Each named move below is a turn or a mirror, shown by a few rows before and after it. Which moves, in which order, take the first row of each later pair to the second? The first pair is answered.
Q3 (before => after):
[2, 19, -5, 11, 10, 8, -25, -4, 7, 5, 3, -8, 11, -4, -3, 10, -20, -16, 24, -15, 15, 5, 11] => [6, 12, -18, 4, 8, 2, -12, 12, 17, 11, 5, 3, 16, -2, 13, -6, -11, -14, 20, 3, 10, 0, 22]
[-9, 16, 37, 16, -1, 14, -32, -13, -23, -7, 7, -7, 16, 1, -36, 13, -5, -22, -7, -26, -11, 16, 1] => [13, 0, -13, -11, 9, -2, 17, 36, 3, 19, 23, 19, 23, 12, 24, -33, 12, -18, -5, 29, -14, 4, 19]
[-7, -8, -6, -14, -4, 9, 12, -8, 3, 1, -13, 8, -19, -5, 11, -4, 5, -1, -4, 9, 8, -3, -7] => [-14, -5, 0, -9, -6, 9, 3, -10, 1, -3, -15, 5, -18, -8, 2, 3, 0, -4, -2, -1, 2, -2, -14]
[6, 15, 4, -3, -7, 8, -19, -8, -2, 5, 8, -36, 7, 16, -9, -7, -6, 18, 0, -9, 1, 4, -16] => [15, 10, -13, -9, -4, 5, -6, 7, 7, 14, 16, -29, 9, 21, 10, -21, -3, 20, 4, 9, 0, 0, -8]
Q828 (before => after):
[20, -18, 0, -23, -20, 15, -5, 4, 4, 16, -16, 0, -35, 6, 32, 10, -4, 24, -5, -5, -7, -27, -33] => [41, 13, -6, -2, -19, 9, -17, 22, 6, 27, 19, -14, -1, 26, 31, 14, -13, 15, -6, -7, -12, -27, -17]
[-19, 45, 8, 20, -3, -5, -14, 6, 5, -1, 9, -13, 28, -18, -11, 1, -11, -22, 30, -33, -1, 8, 27] => [-45, 15, 19, -7, -3, 3, -2, -13, 2, -9, -34, 5, -12, -42, -11, 5, -6, -16, 28, -31, 11, 10, 9]
[-1, 2, -1, -4, -10, -5, 6, 2, -9, -11, 16, 18, 8, 20, 8, 3, -2, -6, -12, 9, 4, 4, 0] => [-8, 1, 3, -4, -11, -3, 3, -7, -13, -12, 13, 19, 5, 20, -7, 7, -4, -9, -17, 5, 4, 4, 1]
[7, -15, -5, 10, -4, 3, 15, 2, 26, -3, -10, 12, 3, 13, 2, -5, -12, -3, -13, 23, 1, -1, -8] => [13, -6, -9, 19, -8, 0, 6, 2, 25, -4, 8, 4, 18, 20, -5, -3, -14, -7, -12, 19, -1, 1, -4]
Q969 (before => after):
[23, 6, -5, 21, -18, 0, 11, 16, 6, 0, 7, -13, 21, 18, 5, -8, 17, 28, -10, 28, -3, 9, -1] => [24, 3, -1, 16, -19, 0, 10, 15, 5, 0, 5, -19, 16, 17, 4, -8, 20, 29, -14, 25, -1, 8, -2]
[-20, -12, 11, 11, 16, 5, 11, -16, -13, -12, -5, 13, 6, -7, -11, 0, 4, -14, 4, 2, 10, 13, 0] => [-18, -16, 12, 1, 7, 10, 12, -12, -12, -11, -13, 11, -3, -13, -14, 4, 4, -3, -4, -4, 14, 13, -10]
[-1, -4, -10, -10, 11, -5, -8, -18, 1, 17, -23, 13, -49, -16, 29, 8, 6, 8, 10, 15, 19, -31, -20] => [-1, 11, -20, 17, 33, -14, -7, -12, 12, 24, 2, 25, -22, -23, 23, -16, 7, -24, 24, 19, 18, -17, 9]
[-2, 2, 9, -7, 6, -5, -6, -13, 10, -9, -17, -6, -27, -18, 0, 5, -15, -1, 13, -4, -2, -11, -23] => [-4, 14, 3, 8, 22, -11, 2, -11, 16, -2, 2, -1, -8, -17, 1, -12, -17, -17, 26, -4, -3, -1, -1]
Q403 (before => after):
[-3, -4, -8, 1, -7, 4, -14, 2, 21, 4, -9, 10, -24, 1, 6, 0, 5, 14, 3, -7, 7, -10, -6] => [11, -10, -11, 2, -9, 7, -8, 13, 14, 4, 5, 11, -6, 12, 6, -1, 13, 14, -12, 6, 2, -8, -1]
[-24, -52, 12, -15, 3, 12, 28, -11, -15, -14, -26, 36, -24, -5, -11, 5, 21, -7, -20, 17, 8, 14, -7] => [9, -11, -1, 23, 9, -5, 21, 12, -20, -3, 36, 19, 48, 29, -17, 3, 14, -18, -27, 19, -4, 23, 25]
[15, 11, -31, -30, -11, -7, 18, 14, 20, 21, -4, 6, -15, -1, 29, -17, 12, 5, -4, 13, -10, -7, 11] => [16, 24, -32, -23, -5, -10, 14, 15, 22, 26, 1, 1, -6, 1, 28, -16, 6, -2, -1, 9, -14, -3, 15]
Pairs:
Between the rows of a pair lie 2 to 3 moves.
[-9, 8, 27, 6, -15, 6, -33, -23, -7, 2, -32, -11, -18, -19, -15, 11, -19, 5, 8, -27, 4, -13, -25] => [-22, -29, 22, -5, -3, 5, -1, -28, -12, -7, -44, 26, -17, -23, -10, -4, -6, -4, -2, 3, 8, 6, -22]  Q969 then Q403
[1, 8, -13, -9, 21, -2, -4, -27, -18, -30, -5, -3, -25, -23, -7, 16, -10, -22, 23, -23, 16, 19, -11] => [11, -13, -10, -8, 16, 5, 15, -23, -32, -35, 1, 14, -9, -6, -17, 27, 4, -15, -5, -14, 13, 30, -11]  Q403 then Q403 then Q828
[12, -1, -17, 16, 9, -14, -8, 0, 6, 14, 9, 18, 25, -5, 10, -27, 6, -18, 9, 17, -8, 6, 7] => [-7, -8, 7, 5, -4, -2, -27, -27, 0, 2, -30, 3, -15, -27, -2, -9, -6, -9, 11, -5, -1, -1, -18]  Q403 then Q3 then Q969
[-14, 18, 11, 9, 7, -2, -22, -19, -7, 5, -8, 3, 6, -22, -27, 16, -9, -17, 14, -16, 6, 18, 11] => [-1, -7, -19, -22, 12, -6, 18, 12, 9, 14, -11, 28, 2, -18, 18, -13, 6, -11, 14, 24, 5, 8, 14]  Q3 then Q403 then Q403
[0, 27, -2, 6, -10, 10, -25, -15, 0, 16, -14, -25, -18, -4, -10, 14, -27, 13, 12, -22, -5, -8, 2] => [-13, -19, 0, -17, -6, 12, 2, -18, -4, 7, -39, 6, -40, -12, -4, 5, -9, 20, 1, -2, -1, -4, -6]  Q969 then Q403
[14, 35, -16, 2, -4, -17, -11, 18, 26, 20, 7, -18, 1, -5, 27, -12, -13, 4, 18, 0, -9, -21, -1] => [20, -9, -17, -21, -18, -4, 20, 24, 11, 6, -5, 3, -3, 11, 37, -3, 8, 19, -13, 22, -6, -11, -8]  Q403 then Q403
[-7, -16, 10, -8, -22, 16, 10, -14, -11, -10, -8, 26, -18, 8, 0, 17, 11, 7, -4, -6, 14, 2, -16] => [2, -7, -12, 1, 0, 4, 21, 5, 6, 2, 18, 38, 7, 9, 13, -11, 13, -13, 10, 8, 8, 5, 8]  Q3 then Q969
[5, 30, 8, 15, -25, 3, -33, -11, -20, -5, 2, -20, -7, -10, -23, 32, -13, 15, -17, -28, 9, -16, -11] => [23, 11, -26, 14, -5, -7, 14, 29, -15, -1, 36, 15, 37, 9, 1, 4, 12, -1, -25, 19, -1, -2, 21]  Q828 then Q403 then Q969
[25, 44, -38, 0, -9, -30, -4, 24, 21, 35, 10, -26, -17, 26, 23, 1, -2, 23, 3, -6, 0, -22, 5] => [15, 25, -46, 3, 10, -34, 27, 29, 25, 34, 14, 7, -3, 19, 25, -21, 12, -1, 8, 14, 3, -4, 27]  Q403 then Q403 then Q969
[-1, 0, -18, 8, 26, -4, 22, 26, 24, 31, 16, 10, 17, -5, 34, -22, 1, -21, 15, 22, -4, 3, 16] => [27, -8, 10, -3, -20, 19, 4, 20, -10, 7, 8, -20, 17, 32, 7, 30, 4, 25, -34, 8, -7, -5, -17]  Q969 then Q3 then Q403
